0: Array([-29,  21,  -4, -18,  -3, -13, -17,  17,  -4,   7,  -2,   4, -17, -12,  -7,   1,   7, -26,  20, -15, -23,   3, -13, -16,  -8,  18, -20, -16,  28,  -4])
1: Array([-17, -33,  11, -11, -14, -15, -36,   8,  35,  54,   1,   5,   0, -22,  56,  36,  -1,  73,  10, -15,   2,  -3,  41, -26,  39,  28, -19, -25,  28,  -2])
2: Array([ -9,   0,  48, -10, -26, -13,  -3, -15, -15,  -8,   2, -16, -13,   2, -11, -16,  -6,  -3,   1, -16,   0, -14, -15,  15, -11, -12,   0,  -2, -17,  20])
3: Array([-27,  40,   3,   2,  -9, -19, -18,  -9, -34,  -6, -14,   3,  -3, -17,  -6,  -8, -20, -57,  10, -23,  -2,  -1, -26, -22,  11,  18, -16, -29,  33,  25])
4: Array([-27,  44, -26, -12,  -2, -14,  -5,  11, -23,   3,  42,  19,  19,  45, -12, -32,  -6, -46,  47,  41, -22,  -8, -22,  -2, -24,   6, -13,  31, -38,  -2])
5: Array([ 36,  13, -10,   4, -31,  -4,  -9,   2, -26, -29,  -2, -11, -12, -17, -19,   1,  -4, -27, -15,  -7,  -3,  -3, -26,   7,  -4,  -8,  -7,  -5,   2, -13])
6: Array([  7, -18, -24, -18, -16, -23, -11, -26,  29,   9, -16, -12,   5, -22,  17,  35, -17,  58,  -4, -10,   5,   2,   6,  12,  22, -17,  -2, -15,   1, -15])
7: Array([-28,   9,  46,   6, -27,  -9,   5,   1, -21, -14,  39, -19, -12,  46, -15, -40, -20, -23, -14,  10,  12,  -5, -22,  27, -31,  -8,   6,  53, -55,  14])
8: Array([-19,  12, -10, -16,   6,  -5, -17,  -3, -21, -17,   5,   6,   6, -23, -17,   6, -10, -28,   2, -24, -14,  13, -24, -47,  -2,   9, -13, -19,  16,  11])
9: Array([  8, -28,  92,  -6,  36, -12, -24,  61,  29,   6,  25,   2, -25,  13,  21,  25,  81,  58,  19, -26, -14,  50,  19,   1,  37,  80, -12,  13,  25, -22])
10: Array([-14, -33,  -8,  -7, -17, -11, -13, -19,  41,  25, -11,  -3,   2, -11,  20,  33, -13,  68,  -5, -17,   4,   0,  10,   5,  24, -11,   0,  -6,  -2,  -2])
11: Array([ 17,  38, -26,  -7,  73,  -9, -17,  -6, -24,  -7,  32,   5,  17,  35, -12, -28,   3, -44,  -3,  33,  -5, -14, -25, -19, -40, -10,  -5,  35, -36, -16])
12: Array([-32,  35, -22, -18,  -4, -17, -14, -17, -14, -24,   2,  22,  25,   4, -29, -19, -31, -37,  16, -10, -17, -10, -11, -15, -32, -17, -27,  24, -15,  17])
13: Array([ 18,  16,   4,  -4,  -5,  37,  45,  24,   0, -12,  -6,  -3,  -7, -13,  -5,  -9,  17, -44,   9,   1,  -9,  22,  32, -19,  -6,  11,  -7,   2,  15, -26])
14: Array([-34,  30, -25,   1, 102, -11,  -4, -10, -28,  10,  -9,  25,  13,   0, -21, -28,  -3, -42,   2,  -6, -21,   2, -27,  -2, -24, -17,   0, -19, -10,  47])
15: Array([-14, -32, -13,  -2,   5, -22, -19, -10,  35,  74,  -8,  42,   2, -19,  46,  28,  -2,  77,  -1,  -5, -24,   5,  17, -17,  34,  -2, -16,   1,  -4,  50])
16: Array([-19, -15, -35,  26,  -4,  -1, -17, -15,  47, -12,   9, -17,   4, -13,  32,  34,  -6,  69, -13,  -4,  29, -10,  12,  19,  33,  -7,  22, -14,  -1, -17])
17: Array([ 23, -22, -27,   4, -21,   1, -10,   3,  43,  -2,  20, -14,  16,  15,  38,  29, -16,  78, -22,  30,  15,  -8,  26,   8,  33, -14,   3,  13, -32,  -7])
18: Array([ -6,  32,  83,   7,   2, -21,  -2,  18, -23, -12,  -8,  18, -15,  -8, -13,   0, -12, -45,  -5, -12, -14,   1, -17,  -5, -19,   9,  -6, -11,  21,   7])
19: Array([-15, -22, -17,  -7, -17,  -6, -11, -13,  29,  44,  -9,  25,  27, -19,  27,  30,  -6,  82,  -2,   4, -11,   8,  24, -16,  34,  -9, -17,  -7,  19,   2])
20: Array([-29,  24, -12,  -8,  89,  -9, -14,  -7, -34,  25,  -3,  59,  11, -14, -10,   1,  -2, -50,   9, -20, -24,   9, -17, -14,  -9,   1,  -9, -23,  25,  95])
21: Array([-29,  11,  -8,  -8,  -5,  16,   2,  -5, -24,  -3, -22,   3,  -5, -25, -19,  -2,  -2, -40, -19, -11,  -9,   3,  -2, -12,  -9,   9,  -9,  -8,  22, -10])
22: Array([-23,  31,   3,  -6,  12, -11, -12,   9, -31, -10, -17,  26, -12, -23, -22,  10,  13, -64,  12, -25, -19,  25, -12, -12, -22,  13,  -5, -16,  35,   4])
23: Array([  4,  -3,  59, -14, -17,  -3,  -7, -27, -25, -19, -11,   9, -39,  -2, -13, -18, -14, -29,  37,  -1,  11, -15, -32,   5, -19, -13,   2, -12,   9,  -4])
24: Array([-28,   9, -12, -11, -13, -14, -24,  -4, -22,  -6,   6,  -2,   3,   9, -17, -31, -16, -45,  -4,  -9,  -7,  -7, -21,  10, -32, -15,   6,  12, -21,  -8])
25: Array([  9,  26,  69, -17, -13,   6, -12,  -7, -25, -29, -52,  14, -26,  -5, -35, -13, -14, -42,  26,  16,   5,  -6, -11,   1, -26,  -6, -15, -26,  14,  -4])
26: Array([ 13,   7, -28, -12,  67,  -8, -15,  11, -24, -21,  75,  -7,  17,  78, -28, -34,  31, -68,   2,  84, -12,  -6, -26, -20, -25,  -2,  -8,  82, -66, -10])
27: Array([-12, -15, -28,  -2, -12,  -7,  -6, -16,  36,  86,  65,  53,  23,  78,  34,  30, -10,  66,  -1,  88, -28,  -7,  16,  -2,  40, -17, -17,  67, -67,  19])
28: Array([ 53,  -4,  34,  -7,   4,  40,  46,  45,  -1, -16,   5, -20, -23,   1, -22, -13,  60, -40, -19,   1,  -7,  22,  37, -18, -11,  29,  -8,  -1,  16, -20])
29: Array([-37, -26,  70, -14,  14, -21, -23,  49,  33,  38, -14, -18, -30,  -7,  37,  45,  35,  84,   4,  -9, -10,  44,  24, -23,  45,  70, -17,  -6,  56, -26])
30: Array([ 31, -22, -34,  -4, -18,  37,  48,   2,  -1, -26,  -3,   2,  22, -24, -17, -21,   3, -37,  34,  19, -11, -16,  46,  -9, -29,   0, -19, -12,   1, -22])
31: Array([-13,   6, -19, -14,  68,  -6, -12,  -4, -20,  17, -12,  40,   2,  -9, -21, -11,  -6, -50,  17, -17, -26,   1, -31, -19, -16,  -3, -20,   0,   3,  87])
32: Array([-17,  36, -23, -14,  68, -19, -15,   4, -39,   4, -16,  22,   6, -30,  -6,   3,   8, -42,  22,  -2, -22,   3, -30, -20, -11, -10, -22, -10, -11,   6])
33: Array([-12,  16,  65, -20,  -3, -10, -14,   8, -24, -23,  -8,  15, -23,   3, -12, -15,  -5, -57,   3,   5, -14,   9, -14,   4, -23, -25,  -2,  27, -17,   3])
34: Array([-19,  14, -27, -17,  62, -13, -13, -13, -15,  18,  -6,  32,   5, -25,  -2,  14,   4, -25,  17, -12,  -9,  -2, -21, -20,  10, -14, -10, -11,   4,  56])
35: Array([-24,  12,  39,  -6,  -1,  -8,  -5,  29, -23, -10,  -2,  -9, -27, -19,   4,   1,  32, -46,  22,  -6, -22,  26, -23, -19,  -6,  29, -19, -14,  28,  -9])
36: Array([-30,  -2, -25, -25, -14, -24,  -5,  -5, -10,   7, -11,   1,   1, -19,  -5,  19,  -8,  -6,  43, -18, -15,  -4, -20,  -4,  -2,  -1,  -2, -11,   6,  12])
37: Array([ 49, -31, -27,  23, -23,   0,   6, -12,  33,  -9,  -9, -37,  10,  -1,  32,  32,  -1,  75, -28,  -7,  35,   3,  34,  16,  39, -17,  31,   0,   6, -16])
38: Array([  6,  26,  68, -20, -13,   1,   6,  32, -22, -12, -13,  -9, -24, -20, -23,  -5,  37, -42,  19,   6, -18,  19,  -6, -40,  -6,  30, -21, -16,  28,  -4])
39: Array([-29,   9, -12, -10, -13, -11, -26,  -4, -21,  -2,   3,  -9,   0,   6, -15, -27, -19, -44,  -9, -15,  -4,  -7, -19,  14, -34, -18,  10,  11, -17, -15])
40: Array([ 48, -33, -21,  32, -32,  -5,  -5,   4,  35,  -8,  13, -25,  21,   5,  37,  40, -10,  76, -20,   9,  38, -13,  26,  21,  37, -21,  40,   6, -15, -17])
41: Array([-12, -29,  -6,  40, -20,   7, -18,  15,  38,  20, -11, -11,   1,  -5,  49,  35,   1,  73, -18, -17,  40,   7,  26,  22,  40,  13,  31, -21,  32, -11])
42: Array([-15, -25,  25, -14,   4,  -9, -16,  15,  31,  31,  -2,  -3,  -9, -25,  33,  27,  15,  60,  56, -19, -18,  27,  13, -18,  32,  40, -25, -12,  41,  -2])
43: Array([-25, -20, -24,  25, -22,  -2, -18, -14,  41,  10,  15, -20,  -3,  13,  44,  31, -20,  84, -32,  47,  29,  -6,  10,  22,  51,  -9,   7,  23, -29, -16])
44: Array([  7, -34,  71,  17, -27, -16, -17,  -6,  -3, -22,  44, -33, -17,  41,   4, -49, -18,  -5, -31,  -2,  28,   2, -25,  38,  -2, -29,  23,  45, -35,  -7])
45: Array([ 20,   9,  -4, -11, -16, -17, -15, -12, -29, -12,  86,  44,  24,  87, -32, -29, -15, -46,  21, 113, -22,  -3, -24,   8, -20,  -3, -13,  81, -75, -12])
46: Array([ -3,  -3,  -5, -22,   6, -13, -13,  -9,  29,  89,  -9,  64,   1,  -8,  26,  29, -12,  64,  34,   7, -23,   4,   4, -27,  24,  10, -15,  -1,  10,  66])
47: Array([  4, -20, -19, -10, -18, -11,  -4, -18,  19,  65,  -5,  21,   8, -13,  27,  23, -10,  59,   9,  -7,  -9,   8,  27,   0,  26, -12,  -4, -13,  11,  29])
48: Array([-22,  26, -12,   0,  66,  -8,   3,  -6, -21,   6, -18,  31,   5, -20, -28,  13,  -1, -34,  -5, -18, -18,  -5, -28, -18,   8, -15, -17, -10,  10,  51])
49: Array([ 18,  18,  45,  31, -20,   4,   0,   2, -23, -25, -15,   0, -20, -19, -22,  -2,  -7, -29, -10,   5,  27, -14, -15,   6, -11, -19,  10, -11,  -1,  -3])
50: Array([  2,  40,   2,  -9,  66,  -7, -18, -13, -21,  -5,  40,  32,  14,  51, -19, -31,   2, -52,   5,  54, -12, -10, -21, -12, -17, -14, -15,  45, -37, -21])
51: Array([-14,  70,  57, -16,   5, -10, -26,  20, -42, -17, -14, -23, -16, -27, -19,  11,   5, -61,  24,   9,  -1,  13, -30, -39,  -6,  44, -16, -23,  30,  -1])
52: Array([-12, -16, -22,   1, -21, -20, -11, -28,  43,  40, -17,   1,  16, -21,  44,  35, -12,  57, -21, -15,  -4,  -6,  12,   3,  43,  -4, -13, -21,   7,  -5])
53: Array([ 17,  23,   2,  -2, -21,  51,  66,   1, -11, -10,  31, -14,  10,  27,  -6, -27,  -2, -18, -13,  35,  17, -12,  26,  20, -17,  -2,  14,  24, -38,  -5])
54: Array([ 12, -38,  44,  68, -41,  21,  32,  -8,  39, -15,  17, -16, -16,   9, -19, -24,  -7,  66, -20,  14,  72, -18,  55,  47, -20,   2,  60,  11, -12,   8])
55: Array([-13, -32,  58,  -4,  41, -12, -15,  47,  45,  23, -16, -17, -29, -16,  60,  48,  69,  82,  23, -16, -25,  39,  32, -12,  60,  60, -23, -23,  60, -28])

Array([-35,  41, -28,  -4, -25,   4,  -3,   3, -31,  -3,  39,  19,   3,  34, -22, -52,  -7, -39,  17,  43, -26,  -1, -18,  -6, -24, -20,  -4,  41, -22, -28]) 4 24 39
Array([ 31,  -3, -36,   3, -32,   5, -12,  -4, -13, -40, -25,  12,  26,  -8, -14, -29,   1, -21, -18, -17, -16, -14,  -6,  13, -20, -17,  10,  12,  -3,  -6]) 5 24 39
Array([ -9, -30, -17,  40, -24,   5, -17,   5,  38,  16, -15,  -8,   4,  -7,  38,  33, -10,  71, -21, -18,  47,   2,  21,  26,  31,   0,  33, -19,  21,  -6]) 41 16 37
Array([ 43,   1,  13,  -9,  28,  33,  47,  10, -16, -29, -11,  -8, -10, -11, -20, -10,  17, -38,   4,  -1,  -6,  21,  29, -41, -14,   5, -19,   0,  14, -11]) 13 28 30
Array([-24,  41,  -3,   0,  -9,  -6,  -1,  -9, -32,  -8, -15,   8,   0, -14,  -9,  -9, -17, -56,   7, -20,  -5,   1, -13, -22,   6,   9, -18, -25,  27,  28]) 3 8 21
Array([ 35,  -7, -27,  15, -15,  53,  61,  -2,  -7,  -9,  20,   4,   8,  32,  10, -43, -17, -12, -30,  38,  35, -10,  31,  27, -18, -21,  29,  13, -22, -17]) 53 30 13
Array([-22, -15,  17, -10, -19, -13, -10,   6,  45,  51, -13,  14, -16, -17,  58,  45,  -3,  79,  -4,  -6, -15,  18,  22, -29,  62,  28, -14, -12,  38,  26]) 1 19 15
Array([ 17,  -1, -30,   6, -23, -11, -18,   3, -17,   4,  -9, -20,  11,  -2,  -5,   0,  -5, -14, -28,  -8,  15,   2, -19,  18, -12,  -7,  -3,   3, -11, -15]) 5 39 24
Array([ 27,  -8, -20,   9,  -9,  47,  65,   2,   1, -15,   7, -27,  10,  13, -24, -44,   5,  -8, -15,  -1,  23, -22,  59,  10, -26, -24,  20,   4, -24, -21]) 53 30 13
Array([ 16, -27, -24,  10, -17,  46,  57,   1,  -8, -17,  37, -30,   9,  42,  -5, -48,  -2, -23, -30,  30,   8,  -8,  39,  25, -30,  -7,  16,  39, -53,  -9]) 53 7 30
Array([ -8,   5,  64, -11, -29, -11,  -1, -16, -27, -23,   8, -22, -19,   4, -22, -26,  -9, -24,  -1, -19,   4, -17, -24,  18, -21, -13,   2,   2, -24,  20]) 2 23 33
Array([ 37, -46,  41,  57, -25,  17,  -4,   2,  16, -26,   5, -14, -21,   3, -25,  -6, -27,  23,  -8,   1,  59, -23,  11,  37, -23,   0,  40, -16,  -7,  -8]) 54 49 2
Array([ 33,  10, -22,   1, -21,  -6, -17,  -7, -14, -11,   7, -24,  15,   2, -20,  -9,  -5, -20, -22,   6,  18,  -5, -46,  19, -31,  -7,  16,  -5, -20,   3]) 5 39 24
Array([ 11, -12,   1, -15,   7,  45,  51,  22,  -2, -27, -13,   3,   6, -33, -15,  -7,  13, -53,   6, -17, -15,  29,  38, -32,  -8,  22, -30,   3,  20, -14]) 13 30 28
Array([  9, -41,  58,  84, -43,  29,  40,  -5,  37, -21,  28, -17, -20,  14, -29, -37,  -8,  63, -21,  19,  86, -22,  62,  57, -31,   4,  74,  18, -18,  12]) 54 44 40
Array([-28,  19,  -6,  -8,  -3,   9,  -7,  -3, -32,  -3, -22,  -2,  -9, -30, -21,  -4,   3, -43, -24,  -9, -10,   5, -14, -13, -10,  16,  -8,  -6,  26, -20]) 21 22 0
Array([-25,  23, -11, -18,  -6, -14, -17,  12,  -4,   6,  -6,  10, -13, -10, -10,   0,   0, -28,  13, -12, -22,  -5, -12, -14,  -8,  11, -18, -19,  24,   2]) 0 8 21
Array([-19,   0,  28, -12,  -6,  -3,  -9,  34, -19,  -1,  -1, -30, -20,  -2,  -2,  -9,  46, -38,  -1,   9, -17,  19, -26, -17,   3,  34, -13, -16,  24, -13]) 35 38 0
Array([-17, -26, -36,  34, -22,   3, -18, -12,  66, -10,  13, -27,   3, -14,  46,  45, -10,  90, -19,   0,  38,  -9,  21,  29,  46,  -5,  31, -16,  -2, -25]) 16 41 43
Array([-24,  17,   5,  -8,   1,   7,  -9,   6, -28,  -5, -21,  -9, -11, -28, -19,  -3,  14, -42, -22,  -7, -10,   9, -17, -14,  -5,  23, -10,  -7,  29, -16]) 21 0 22
Array([  9,  11,  43,  -4, -29, -21,   1,   3, -17, -19,  36,  24, -14,  36, -18, -48, -19, -35,  -4,   5, -13, -15, -20,  23, -22, -11,  12,  34, -57, -13]) 7 33 24
Array([ 24,  -1,  48, -11,   8,  37,  54,  68,  14,  -9,  -6,  -3,  -8, -14, -13,  -2, 102, -20,  33,  -8, -25,  29,  43, -21, -11,  50, -16, -15,  37,  -7]) 28 13 38
Array([ 38,  50,  -3, -17,  83,   0, -10,   7, -38, -20, -10, -12, -20, -15, -13,  10,  -2, -40,  25, -17,  -1,  20, -21, -27,  -5,  24, -26, -11,  32, -20]) 32 22 8
Array([ 30, -15, -25, 119, -38,  49,  66, -26,  23,  -4,   9, -10,  11,  12,  12,  24,  -9,  67, -28,   2, 117,  -8,  17,  95,  17, -13, 117, -25,  -7, -12]) 54 40 37
Array([ 36,  14, -12,  -7, -25, -18,  -9,   7, -25,  -7,  -4, -18,   8,  -1, -18,   5,  -6, -54, -18,  -6,  13,   8, -24, -14, -12,  -3,  -2,  -2,  29, -16]) 5 21 8
Array([  4,  15,  30,  -8, -27, -20,  -2,  -1, -18,  -8,  43,  31,  -8,  44, -17, -48, -16, -37,  -3,  21, -17, -13, -22,  20, -23, -10,  10,  46, -59,  -7]) 7 24 4
Array([ 55,  19,  -2,  -4,  14,  34,  45,  10, -12, -21, -17, -11, -13, -19,  -8,  -9,  15, -50, -13,  -3, -14,  21,  28, -29, -20,  16, -14, -16,  24, -20]) 13 28 30
Array([ 74, -39, -17,  -3, -26,  -3, -21,  -6,  -1, -30,  10, -33,  14,  12, -17, -42, -17,  -2, -28,   6,  29, -21, -19,  23, -36, -14,  11,  -7, -21, -36]) 5 39 24
Array([ 45,  17, -16,   2, -21,  33,  41,   7,   4,  -2, -27, -16,  10, -16,   4,   9,  -9, -17,  -7, -11,  -4,  -6,  19,   3,  -3,   2, -12,   8,   4, -22]) 13 5 30
Array([  8, -17, -19, -13, -17, -18, -12, -17,  16,  63,   0,  20,   6,  -6,  26,  20, -13,  55,  16,  -3, -14,   9,  14,  -3,  27, -12,  -8,  -5,   7,  25]) 47 19 15
Array([   2,  -38,  -15,   -9,  -38,   37,   65,   -2,    5,  -18,  127,   13,    2,  127,  -25,  -14,  -20,   -1,    6,  127,   -7,  -16,   50,   46,  -17,   -9,   35,  127, -118,   -2]) 45 53 26
Array([-14, -18, -18,  10, -35, -10, -11,   0, -18,  -6,  39, -22,  18,  40, -29, -43,  -6,  -2, -23,  51,  24, -16, -31,  39, -29, -16,  44,  51, -46, -16]) 7 24 44
Array([ 33, -15, -15,  12, -16,  13,   8,  -6,  28, -10, -17, -17,   6,  -9,  39,  37,  10,  45, -17, -18,  36,   0,  33,  16,  24,  -8,  19, -26,  16, -17]) 37 16 41
Array([ 21,  35,   0,  -1,  69,  -9,  -1,  -1, -27, -19,  22,  10,   4,  28, -27, -24,   3, -44,  13,  27,  -8,  -6,  -7, -19, -25,   4, -12,   9, -19, -10]) 11 50 32
Array([-23,  29, -17,   0,  96, -10,  -6,   4, -27,   6,  -9,  15,   8,  -5, -18, -26,  -5, -41,   3,  -9, -20,   4, -26,  -4, -23,  -5,  -1, -20,  -1,  34]) 14 32 48
Array([ 54,  13, -11,   6, -31,  -2,  -8,  -1, -24, -36,  -4, -12, -15, -21, -18,   6,  -7, -26, -18, -10,   3,  -3, -28,   6,   2, -13,  -9,  -8,   6, -11]) 5 49 21
Array([-17,  37, -22, -17,  66, -22, -16,   8, -41,  -7, -15,  20,   7, -28, -15,  -5,   9, -43,  30,   0, -22,   8, -31, -22, -24, -11, -23,  -8, -15,   1]) 32 48 14
Array([-21,  29,  -4,  -4,  24,  -8,  -9,   4, -30,  -9, -13,  31,  -6, -16, -21,   2,  12, -60,   4, -17, -21,  17, -13, -13, -22,   7,  -7, -10,  25,  12]) 22 21 8
Array([ 19, -16, -12, -17, -11, -10,  -1, -17,  31,   5, -15, -16,   1, -22,  17,  30,  -5,  56,  -5,  -8,   5,   8,  19,   7,  19,  -9,  -4, -17,   7, -19]) 6 10 52
Array([-15,  35,  -6, -14,  50, -18, -17,   4, -35,  -6, -12,  12,   1, -25, -17,  -7,   9, -41,  19,   1, -16,   5, -30, -15, -23, -13, -15,  -6, -16,  -1]) 32 22 48
Array([-30,  36,  -4, -13,  -7, -14, -13, -15, -19, -23,   0,  11,  12,  -1, -27, -18, -30, -36,   9,  -6, -10,  -9, -12,  -8, -26, -15, -19,  17,  -9,  14]) 12 24 39
Array([ 43,  20,  -6,  -2, -22,  76,  69, -30,  -6,  -9,  80,  28,  12,  98, -11, -39, -11, -37,   7,  76,  -5, -21,  59,  29, -17, -12,  -2,  82, -77, -14]) 53 45 26
Array([ 59,  24, -15,   6, -24,  42,  55,  11,  -3, -18, -32, -23,   9, -20,  -9,   0, -10, -39, -15, -12,   0,  -4,  20,   9, -14,  10,  -7,   9,   7, -27]) 13 30 5
Array([ 47,  -4, -10,  21, -24,   0,  -2, -18,  -9,  -3,  -4, -14,   8,  -7,  13,  18,   3,  -6, -14,  -1,  25, -14, -19,  18,   8, -14,  20,   7, -13, -23]) 5 49 2
Array([-10, -21, -18,   3, -20,  49,  53,  -9,  -4,  -9,  -6,  10,   1,   8, -28, -21, -17, -38,  19, -19,  -7,  -3,  20,   3, -34, -15,   8,   4, -13,  10]) 30 13 21
Array([-15, -24, -20,   5, -24, -20, -11, -34,  56,  50, -20,  -1,  18, -21,  54,  42, -12,  78, -27, -14,  -4,  -6,  24,   3,  53,  -3, -16, -20,   8,  -4]) 52 10 19
Array([-31,  27, -27, -17, -13,  27,  37, -16,  -6, -13, -27,  17,  -7, -17, -10,  -4, -21, -47,  26,  -7, -13,  -3,  20, -13, -32, -11,  -4, -12,  15,  36]) 21 12 36
Array([-16, -22, -12,  -1, -20, -21,  -9, -24,  36, 110,  53,  49,   9,  56,  59,  50,   6,  50, -10,  41,  -4,  -1,   2,  -2,  43,  -5,  -1,  69, -48,  33]) 27 15 46
Array([ -5, -17, -10, -11, -13, -20, -15,  -8,  17,  65,  -6,  20,  -1, -17,  33,  28,  -2,  53,  19, -12, -18,  17,  16, -10,  30,  -2, -12, -18,  21,  28]) 47 19 15
Array([  0,  19,  -9, -18,  79, -25, -11,  14, -41, -29, -15,   7, -19, -12, -11,  -9,  -9, -32,  27, -20, -14,  18, -22, -10, -14,  13, -19, -22,  20,  12]) 32 22 48
Array([-20,  13,   5, -13,   2,  -7, -14,  -6, -23, -14,   7,  11,   3, -20, -18,  -1,  -6, -31,   1, -19, -13,   9, -25, -39,  -7,   5, -14, -14,  10,  11]) 8 0 21
Array([ 10,  -2,  -1, -18, -18,  34,  38,  -7,  -2, -11,  37,   8,  10,  23, -20, -46,  -7, -44,  13,  45,  -9,   0,  16,   0, -18,  -3, -11,  32, -27,  -4]) 53 30 4
Array([ 43, -24, -28, 127, -42,  67,  84, -29,  33,  -2,  15, -12,  13,  17,  16,  28,  -8,  97, -30,   3, 127, -10,  27, 116,  22, -13, 127, -23, -11, -11]) 54 40 37
Array([ 36, -20, -28,   8, -25,  35,  44, -11,   1, -18,  22, -29,  11,  20, -31, -23, -12,  14, -32,  30,  38, -11,  35,  30, -35, -17,  25,   7, -29, -10]) 53 30 54
Array([-28,   1,  33,   5, -27, -11,   2,  -3, -11,   0,  48, -14,  -7,  54,  -1, -26, -19,  -6, -14,  25,  10,  -5, -17,  26, -18, -10,   6,  57, -58,   9]) 7 44 2
Array([ 19,  22,  19,  -3,  -3,  33,  43,  18,  -1, -10, -16,   0, -12, -23,   0,   4,  14, -45,   8,  -9,  -6,  22,  31, -23,   0,  13,  -9, -11,  22, -20]) 13 28 21
Array([ 38,  23, -21,  11, -19,  -3,  -9,  -8, -27, -17, -28, -16,  10, -12, -25,  -8, -17, -48,   7, -23,   0,  -5, -20,  -3, -17,  -4,   7, -21,  10, -15]) 5 21 49
Array([-18, -23,  -2,  19,  -8,  -3, -20,   3,  41,  10,  11, -18,  -7,   8,  41,  31,   2,  83, -23,  32,  21,   7,  13,  17,  51,  12,   3,  16, -11, -19]) 43 17 16
Array([ 41,  13,   1,  -7, -17,  59,  55, -15,  -7, -11,  64,  14,   5,  77, -13, -33,   5, -35,   6,  60,  -7, -12,  45,  19, -16,  -1,  -3,  65, -54, -15]) 53 45 50
Array([-17,  22,  49, -19,  -6, -11, -14,   4, -27, -19,  -7,  13, -18,   3, -13, -14,  -4, -56,   6,   3, -14,  10, -13,   4, -22, -23,  -5,  23, -14,  -2]) 33 24 18
Array([-36, -22,  59, -13,  11, -19, -20,  46,  34,  39, -13, -16, -27,  -8,  42,  44,  33,  83,   1,  -9, -10,  37,  22, -24,  47,  66, -19,  -6,  53, -26]) 29 55 42
Array([-37, -26, -16,  80, -27,  23,  21, -10,  42,   0,  -5, -11,   4, -14,  -9,  -5,  -8,  73, -21, -17,  96, -22,  46,  53, -26, -25, 104, -11,  -6, -11]) 54 16 41
Array([  0, -33,  53,  13, -24, -14, -15,  -4,   6, -10,  31, -19, -11,  29,   6, -35, -15,   8, -24,  -2,  19,   5, -18,  26,   3, -25,  15,  31, -25,   2]) 44 2 7
Array([-20,  12,  41,  -6,   0,  -4,  -6,  27, -24,  -8,  -2,   0, -29, -23,   4,   2,  31, -50,  24, -11, -26,  26, -23, -22,  -5,  30, -21, -17,  30, -12]) 35 38 0
Array([ 34, -25, -26, 119, -38,  66,  81, -25,  27,  -4,  11,  -8,  11,  16,   6,  19, -10,  72, -20,  -1, 114,  -8,  27,  95,  11, -14, 121, -18, -12,  -5]) 54 40 37
Array([-21,  19, -14, -15,   1,  -7, -14,   0, -22, -14,  14,   8,   9,  -8, -16,  -2,  -9, -31,  10,  -9, -15,   9, -23, -39,  -7,   8, -12,  -7,   4,   5]) 8 0 21
Array([ 41, -16, -21,   7, -43, -14,  15,   1, -10, -14,  11, -17,   2,   8, -17, -30,  -7, -10, -32,   6,  -5,  -5, -19,  12, -25, -24,  10,   7, -11, -11]) 5 24 39
Array([ 21,  36,  -5,   3, -14,   2, -10, -11,  -9, -13, -18,   0,   1, -17, -16,  -9,  -6, -37, -26,  -7,  -1,   3, -19,  -4,  -8,  -7, -21, -24,   6,   0]) 5 21 49
Array([ 33, -32,  31,  80, -36,  31,  31, -13,  34, -10,  -8,  -1,  -4,  -1,  -3, -15,  -5,  61,  -7,   7,  80, -26,  31,  53, -15, -10,  77, -10,  -8,  -8]) 54 40 37
Array([  2,   6, -21, -26,  83, -27,  -9,   7, -34, -18, -25,   6,   3, -21,  -8,   1,  -4, -51,  12,  -7, -17,  12, -24, -20,  -5,   1, -27, -19,  15,  -6]) 32 48 34
Array([-28,  33, -12, -19,  -6, -14, -17,  17, -14,  -2,  -2,   5, -18,  -9, -20,  -7,   3, -51,  10, -14, -24,  -4, -21, -16, -19,  10, -18, -17,  24,  -5]) 0 22 21
Array([ 33, -21, -20,  15, -19,   5,  -3, -14,  33,  -9, -17, -20,  10,  -5,  47,  46,   7,  65, -22, -19,  46,  -6,  30,  25,  29, -14,  25, -30,  14, -15]) 37 40 16
Array([ 13, -33,  75,  -1,  38,  -7, -26,  59,  32,   6,   2, -14, -18,  -9,  20,  15,  84,  65,   9, -16,  -9,  52,  19,   0,  38,  81,  -8,  -8,  48, -24]) 9 55 29
Array([  3,  20,  67,  18, -13,   0,  -6, -14, -25, -14,  -4, -29, -42, -21, -12,   5, -16, -19, -38,   7,  16,  -6, -33,  22,  -3,  -7,  20,  -8,   2,   6]) 49 2 18
Array([ 26,   4, -28,   7, -20, -11, -22,   6, -29,  -8, -14, -31,  13,  -6, -17,  -8,  -4, -38, -35, -15,  19,   4, -29,  16, -22, -10,  -1,  -2,  -5, -21]) 5 39 24
Array([ -9,   3,  45,  -4, -24, -24, -21,  -8,   0,  12, -15,   4, -19, -23,  -6,   8, -10,  -3,  -8,  14,  -7,  -6, -18,  -6,   3,  -8,   6, -17,  11,  33]) 2 49 18
Array([-54,  24,  -6, -14, -20, -15, -13,  15, -37,  -5,  53,  15,  -2,  74, -16, -23,  -2, -41,  27,  63, -27, -12, -26,  -8, -19,   0, -17,  59, -49, -20]) 4 45 50
Array([  7, -11,  -1, -15,   3,  34,  40,  13,  -4, -25,  -7,   8,   4, -21, -15, -16,  11, -52,   6, -14, -13,  23,  25, -30, -12,  14, -27,   9,   7,  -8]) 13 30 21
Array([  7,  17, -14,  -7, 100, -14, -12,  -8, -15, -26, -17,   7, -32, -13, -15,  -4,   8, -45,  30,  -9, -19, -12, -23, -20, -10,   0, -20, -13,  13,   3]) 32 48 34
Array([-20,  16,  -8,  -4, -27,  -1, -15,  14, -29, -10, -20,  -9,   1, -17, -25,  -3,  -3, -57,  -5, -10, -12,   1, -26,  -2, -22,   9, -12, -13,  33, -33]) 21 0 22
Array([ 36,   6,  63, -12,  14,  48,  68,  85,   5, -21,  -4,  -5, -16, -17, -25, -12, 126, -40,  33,  -8, -31,  36,  48, -23, -22,  69, -17, -11,  45, -14]) 28 38 13
Array([ 58, -14,  -8,  -1, -27,  20,  15,  -6,  -3,  -5, -24,   1,  -8, -15, -17,   3, -12, -37,   3, -13,  -3, -14,   9,   2,  -7,  -3, -21, -24,  14, -20]) 5 30 13
